128 stands for zero in the data rows.
Here are some numbered points:
[129 137 130 142  75 115 167 161 114  82 128 102 117 108 126  95 105 142 119 119 105 126 125 139 111 144 103 104 108 129  71 165 141 155 123 123 157 125 116 111 128] 0
[121 131 122 125 121 127 138 131 133 112 134 124 124 128 127 132 116 130 124 113 124 122 127 141 119 121 120 117 122 131 131 121 118 113 133 151 117 122 130 121 132] 1
[117 132 110 183 148 110 147  93 147 124 156 129 199 135 139 154 137 163 169 117 116  71 140 128 154 151 154 121 105 170 168  71 152 103 138 154 131 154 120 159 186] 2
[110 124 131 150 121 166 170 143 140 131 114 141 123 155 131 105 111 120 155 129 146 129 110 143 119 125 133 131 124 147 116 127 129 164 159 122 145 147 120 118 120] 3
[181 140 113 141 113  93 105 150  85 123 141 135 187 173 153 102 114 121 139 152 130  84 126 145 108 113  60  75 132 130 164 112  80 103  71 160 147  96 126 110 132] 4
[102 156 124 121 148 146 127 103 122 111 113 145 133 139 124 159 138 121 140 132 151  74 135 167 164 125 143 106 128 178 116 106 135  91 128 143 138 112 136 121 128] 5
[149 137 120 154 130 130  75  86 168 145 130 116 173 131 118 129 128 150 161 141 109 128 139 136 183 152 129 153 147 173 111 122 132 125 105  93 129 117 112 132 146] 6
[130 123 107 137 130 120 131 128 125 131 139 118 130 140 140 126 125 119 127 131 130 130 135 131 134 125 145 144 122 128 121 134 128 122 135 135 125 122 136 127 119] 7
[142 126 119 110 120 173 113 139 169 110 140 109 120  83 128 119 119 134 113  84 100 145 139 103 116 140 126 121 160  82 115 152 113 169 151 135  83 112 132 127 115] 8
[133 117 121 126 128 118 137 128 123 122 133 130 136 134 125 136 118 128 132 141 139 121 133 127 120 126 143 146 127 131 128 131 122 132 147 133 131 141 132 134 113] 9
[132 124  95 125 131 118 140 138 129 108 148  89 122 110 144 152 124 127 134 103 123 164 156 107 119 110 141 149 143  99 101 152 102 134 153 136 133  97 136 129 107] 10
[184 126 118 201  94  77 177 153 130 116 166  55 151 148 175 136 100 132 175 130 144 121 110  96  88 116  81 116  72 156 135 115 115 125 115 128 159 126 105 125 149] 11
[111 140 108 162 146 112 154 127 124 116 142 127 162 122 125 146 120 127 152 122 110 106 135 129 132 137 137 136 109 144 137 118 152 115 145 142 108 149 126 137 135] 12
[113 136 103 140 116 127 165 121 137 116 158 131 141 113 121 142  94 155 121  97 110 127 112 130 123 125 137 143 101 145 136 118 137 105 153 141 121 143 139 135 124] 13
[111 137 132 158 110 126 140 129 103 134 128 128 102 143  95 143 138 136 105  99 140 150 111  96 122 124 125 109 111 135 154 126 136 112 126 132 141 162 148 122 139] 14
[138 126 103 182  88 169 117 148 140 119 147 118 172 146 147  97 148 132 148 174  90 129  58  97 136 179  86 114 174 114  99 154 153 178 120  73  88 113  77 127 142] 15
[159 109 102 147 141 108 118 107 116 131 135  89 121 181 131 127 171  86 128 123 153 146 158 154 161 154 111 139 126 120 127 126 128 122 113 144 114 110 145 134 143] 16
[187 126 141 142 200 168 117 128 142 181  69 165 150 138 108 113 129  98 160 146 171 125  69 125 154 171 120 157 159 131 117 160 122 198 126  74  57 177 145 114 117] 17
[ 81 161  81 150 112 124 153 147  68 124 167 143 131 135  97 107  98 134 136  92  79 154  78 120 117 125 151 126 137 131 143 159 147  92 169 153 110 172 136 101 109] 18
[139 124 114 136 144 125 123 135 113 116 140 115 124 121 132 146 126 160 138 109 131 141 131 133 121 125 134 139 142 122 113 144 133 139 148 113 109 138 146 132 119] 19
[128 134 123 114 132 125 123 107 133 139 127 112 133 118 124 135 118 103 126 134 127 135 148 131 150 127 134 153 134 139 134 138 129 122 128 140 120 114 123 127 130] 20
[119  82  45  96 104 122  94 121 170 116 149  53 191  97 164 201 126 101 109 137  89 200 210  95 123 115 241 200 147  50 102 198 113 172 189 133 160  55 155 188  71] 21
[103 122 132 167 162 147 196 103 169 142 103  58  92 182 105 139 134 106 149  81 134 230 153 106  98 119 161 184  46  98 122 107 120 202 164  75 164 186  43 122 141] 22
[148 138 121 143 122 127 120 140 134 123 122 127 135 131 116 122 117 155 120 101 125 142 118 125 120 128 124 115 141 127 119 130 122 127 124 119 121 143 121 128 121] 23
[110 103 117 120 114 107 115 141 120 144 120 123 137  89 130 148 115 136 116 144 109 110 127 109 144 105 149 145 133 128 142 135 128 117 119 130 135 113 152 145 100] 24
[145 127 114  55 150 132 141 128 127 163 132 103 151 112 116 147 109 109 118 119 118 157 164 127 136 104 176 172 129 145 119 167 130 164 133  98 145 111 161 118  98] 25
[123 124 179 137 120 149 159 126 149  89 102 142 128 130 119 126 117 126 144 117 146 142 120 149 109 130 133 126 131 141 130 110 162 150 182 130 145 158  90 123 130] 26
[216  73 194  89 152 141 107 106 177 164 126 128 114 142 152 150 159 171 148 154 161 196  83 141 134 115  90 149 112 164  74  95  81 189 107  63 163 145 118  92 122] 27
[124 115 116 119 138 137 118 108 111 128 147 145 116 139  94 135 127 131 120 141 124 152 118 131 142 120 131 143 151 149 122 142 127 124 135 108 128 151 157 143 139] 28
[125 129 146 118 128 136 134 138 104 134 128 122 136 124 138 115 121 136 125 130 126 123 127 125 118 126 117 125 120 124 139 124 138 136 129 133 125 103 131 123 121] 29
[131 132 125 130 134 131 136 121 135 132 121 130 148 131 140 149 127 118 136 136 128 113 145 141 143 120 129 142 128 147 148 123 126 110 116 130 127 148 122 134 131] 30
[154 115 139 120 121 150  90 138 165 136 127 114 144 129 127 142 129 129 138 127 123 144 143 120 129 116 141 139 134 113 127 129 106 154 123 117 121 140 121 134 136] 31
[131 117  89 113 121 147 127  94 122 111 150 145 104 145  91 148 144 120 123 152  91 149 115 146 155 120 133 189 140 180 105 159 135 117 136  91 119 190 157 138 140] 32
[136 126 115 146 116 155 128 134 131 125 130 122 139 131 130 115 141 126 134 143 117 139 100 124 129 149 115 114 138 120 125 139 130 151 124 112 102 131 113 125 129] 33
[132 124 107 102 134 118 150 155 169 116 163 100 108 100 137 106  91 139 100 126 107 129 167 110  64 111 137 138 113  89  95 137 102 167 120 126 128 111 139 142 105] 34
[123 144 134 129 159 121 108 102 109 140 109 163  94 152 135 124 145  42 130 174 144 121 103 157 149 132  80 133 129 141 159 103 130  91  97 173 132 167 125 129 136] 35
[189 116 162 144 143 153  84 122 113 155 103 118 116 171 134 140 169 101 158 121 147 149 113 154 162 133  55 130 145 118 145 137 105 148 119 111  85 142 134 109 119] 36
[133 104  90 176  92 153 103 115 189 123 151 146 162 171 145  97 141 125 134 160 125  68 118 142 145 152 112  53 123 168 131  86 121 127  74 153 146 123 139 136 190] 37
[173 165  93 188  96 182 115 117 169 134 162 130 152 159 113 112  65 140 140 107  73 134 107 156 189 133 122 130 142 173 128 143 139 158 112 131  92 213 107  95 133] 38
[173  89 124  89 158 133  33 121 169 118 149 142 121  82 125 125 125 111 121 150 101 119 170  98  91 135  73 120 124  84 166 106  64 181  88 132  94 111 132 133 111] 39
Which three points above are nearest to each new point by angle? Their numbers follow each, nearest first.
[130 136 157 144 112 113 132 128 111 123 132 128 165 115 138 117 126 124 162 140 109 114 139 119 122 106 148 127 118 149 145 124 145 118 137 129 152 124 104 136 158] 2 12 11
[121 144 113 140 111 122 146 125 103 119 148 136 135 133 115 123 118 133 121 104 109 142 108 137 129 123 130 116 113 134 141 135 126  93 136 151 129 149 121 117 124] 18 13 1
[146 124 114 145 142 130 130 138 130 117 132 119 124 155 127 136 137 130 141 116 148 130 121 139 130 137 126 121 125 110 132 127 112 125 147 133 117 137 135 118 132] 16 36 19
[108 121 118 136 126 128 130 118 129  98 146 138 107 138  93 110 143 134 116 163 128 109 134 146 122 145 143 140 131 111 107 119 130 128 143 128 131 118 141 142 137] 28 32 9
[113 144 137 143 134 147 125 133 104 107 109 131 106 135 105 164 127 129 133 116 133 135  63 158 159 123  96 115 122 172 111 138 150  92 124 134 119 157 121  99 137] 5 14 35
[136 123 115 127 139 121 126 142 117 129 150 131 126 112 130 141 112 156 141 129 113 133 103 120 123 105 128 141 128 111 106 134 120 131 130 114 107 133 154 128 122] 19 10 34
[102  97 120 120 125 146  93 129 116 127 149 146  87 129 173 132 163 105 116 125 100 112 113 143 111 125 102  99 146 100 124 101 160 106 116 126 131 114 132 152 115] 35 39 37
[136 123 144 133 109 138 126 124 117 128 132 122 129 146 118 122 139 140 126 145 135 125 125 142 132 129 128 130 123 134 127 124 124 131 137 123 134 119 130 137 127] 27 36 3
[126 106 130 121 145 107  91 123 115 137 137 146 126 116 133 144 147 109 150 152 116 133  98 129 131 123 133 163 144 116 112 131 133 122 121 121 109 102 134 124 118] 24 28 17
[119 129 146 128 126 132 115 132 107 125 114 141 113 118 115 131 148 128 131 136 121 140 102  90 119 127  97 108 125 131 150 116 120 108 107 121 133 111 116 122 143] 14 35 4
[135 101  96 132 155 123 132 116 137 135 165 127 158 158 138 137 162 126 131 137 141 124  88 136 157 153 121 131 127 124 101 113 134 115 112 130 108 103 164 128 137] 16 37 7
[144 122  87 164  63 148 149 164 113 110 127 124 174 139 156 129 103 145  85 176  52 133 148 128  93 136  98  99 115 117 102 157 148 180  84  93 155 136 120 138 118] 0 15 33
[124 124 123 121 115 139 121 121 148 108 128 136 129 130 120 120 135 134 107 149 126 122 145 144 128 136 124 123 141 134 121 128 127 129 124 130 131 122 137 150 136] 37 28 32
[146 136 145 101 137 136 108 127 109 146  98 130 135  97 121 142 127 125 108 138 127 135 135 105 129 115 118 137 152 134 154 154 125 129  92 124 125 109 138 139 104] 24 25 39
[ 91 131 138 129 116 136 159 112 135 151 157 143 138 156 142 104 110 148 129 128 114 123 116 175 154 138 156 103 131 136 115  85 170 134 145 138 152 120 139 141 165] 2 37 3
[145 134 103 148 109 106  95 121 151 148 123 109 124 101 128 157 137 107  83 116 123 134 158  85 125 152 137 123 124 126 140 136 122 137  94 144 114 117 147 126 136] 39 21 20
[159  88 104 117 122 105  89 158 117 118 117  98 117 112 133 151 139 108 117 142 113 152 143 138 129 111  97 137 177 104 121 148  84 104  74 131 119 134 138 127 113] 39 10 36
[129 133 131 132 149 103 132 111 107 136 123 121  97 113 104 144 137 124 108 118 138 169 132 122 115 114 107 149 113 114 144 129 124 117 134 124 127 151 132 137 130] 14 22 28
[137 147 152 123 184 111 142 137 163 127 117 123 144 128 138 150 128 153 147 103 156 107 152 137 117 129 139 116 106 105 144  85  91 124 135 134 116 161 124 128 127] 2 30 12
[122 120 115 112 117 138  84 122 132 124 133 165 112  61 102 101  99 143  92 138  67 137 119 129 125 138 107 147 162 112 121 158 127 162 124 114  83 122 126 123 108] 8 39 33
[117 129 162 111 136 107 156 129 173 154 132 119  95 109 132 106  94 142 104 114 122 129 124 119 105 127 136 138  83 106 118  90 123 139 123 144 139 141 105 124 146] 34 22 13
[147 130 128 118 159  95 149 107 103 137 114  78 135 134 115 139 143 111 147 110 169 166 167 159 153 114 139 165 118 138 132 127 122 124 173 118 117 123 171 148 141] 16 20 25
[101 121 102 173 111 103 110 125 106 145 146 153  96 144 126 118 136 102 124 135 135 127  88 111 152 141 115 140 161 121 127 151 123 107 118 165 118 146 150 125 165] 35 18 14
[137 117 142 158  82 138 102 148 117  98 141 135 106 109 141 116 131 159 118 125  96 140 139 111 130 107 155 126 121  90 102 143 113 120 136 112 160 139  95 114 143] 0 23 31
[118 145 123 133 105 134 132 137 115 121 128 132 138 121 107 115 115 139 113 145 109 122 126 126 122 125 138 121 129 130 124 141 141 134 121 119 143 114 121 128 114] 0 18 29
[107 155 125 124 147 111 110 123 123 134  96 167 119 113 101 137 133 130  86 131 165 110 145 129 125 149 173 104 164 153 151 120 149  96 145 176 162 158 157 171 133] 5 14 35
[144 153 135 147 125 143 135 161 146 132 142 115 124 130 136 130 133 111 191  77  93 172 107 116 135  90 116 137 111  97 119 162 108 115 138 131  82 159  95  81 145] 38 18 22
[121 106 123 111 123 133 128 133 141 118 151 131 108 134 143 117 129 122 116 145 113 148 140 124 102 120 133 140 145  94 109 125 115 146 134 127 146 133 120 143 133] 34 21 10
[136 123 132 124 138 105 132 140 154 122 119 115 138 101 159 160 135 126 119 116 128 108 144 142 115 128 152 121 143 102 124 117 159 111 135 121 130 138 114 171 120] 21 24 30
[148 149 144 103 121 149 118 122 129 115 115 129 121 125  96 114 123 135  92  96 124 159 135 138 128 124 116 113 130 129 144 134 117 124 107 136 127 152 132 109 117] 23 14 8
[107 111 137 105 127 129  86 117 122 116 155 155  87 115 196 128 169  97 134 110 102 106 137 159 114 124 109  80 149 104 117 113 172  82 101 151 127 112 116 125 121] 35 5 1
[131 141 123 144 149 132 117  92 144 142 108 113 156 139 116 154 114 148 132 125 132 143 145 129 162 135 143 139 118 153 135 106 113 147 119 118 140 139 122 145 124] 6 30 2
[144 123 143 143 150 124 126 133  88 142  94 114 133 143 113 145 158 143 122 117 157 155  97 137 140 130 113 120 134 120 146 133 139 128 131  96 120 125 133 142  99] 36 17 14
[148 153 132 140 135 104 145 135 140 113 118 108 144 146 125 121 130 156 137 109 150  92 170 152 134 140 148 111 130 135 117 120 133 119 144 132 119 151 124 133 146] 2 12 5
[148  41 135 148 112 113  87 146 126 125 128 128  84 113 155 134 139 115 140 188 127 126 109 112 121 134  75 151 146 112 117 118  94 154 136 123 124  98 148 146  99] 39 27 36
[123 109 123 116 148 119  92 114 107 135 137 140 113 124 132 131 144 113 138 152 123 146 106 117 121 122 119 164 145 106 105 139 116 133 124 117 109 110 128 112 101] 39 36 17
[115 139 101 130 154 118 147 112 152 134 129 100 149 133 139 139 138 135 124  97 179 124 119 121 148 162 124 122 123 126 156 111 130 112 114 157  72 125 146 133 165] 2 16 12
[107 136 127 103 119 112 106 120 104 125 141 146 123  92 173 115 129 142  95 138 130  59 131 121  84 135 132  77 139 112  92 120 168 116 111 138 158  71 123 161  89] 29 24 34
[138 124 148 116 113 151 118 137 154 141  93 161 101 123  92 100 123 131 126 160 111 115 130 142 138 117 115 131 160 159  98 141 124 150 117 106 119 157 130 117 121] 17 32 28
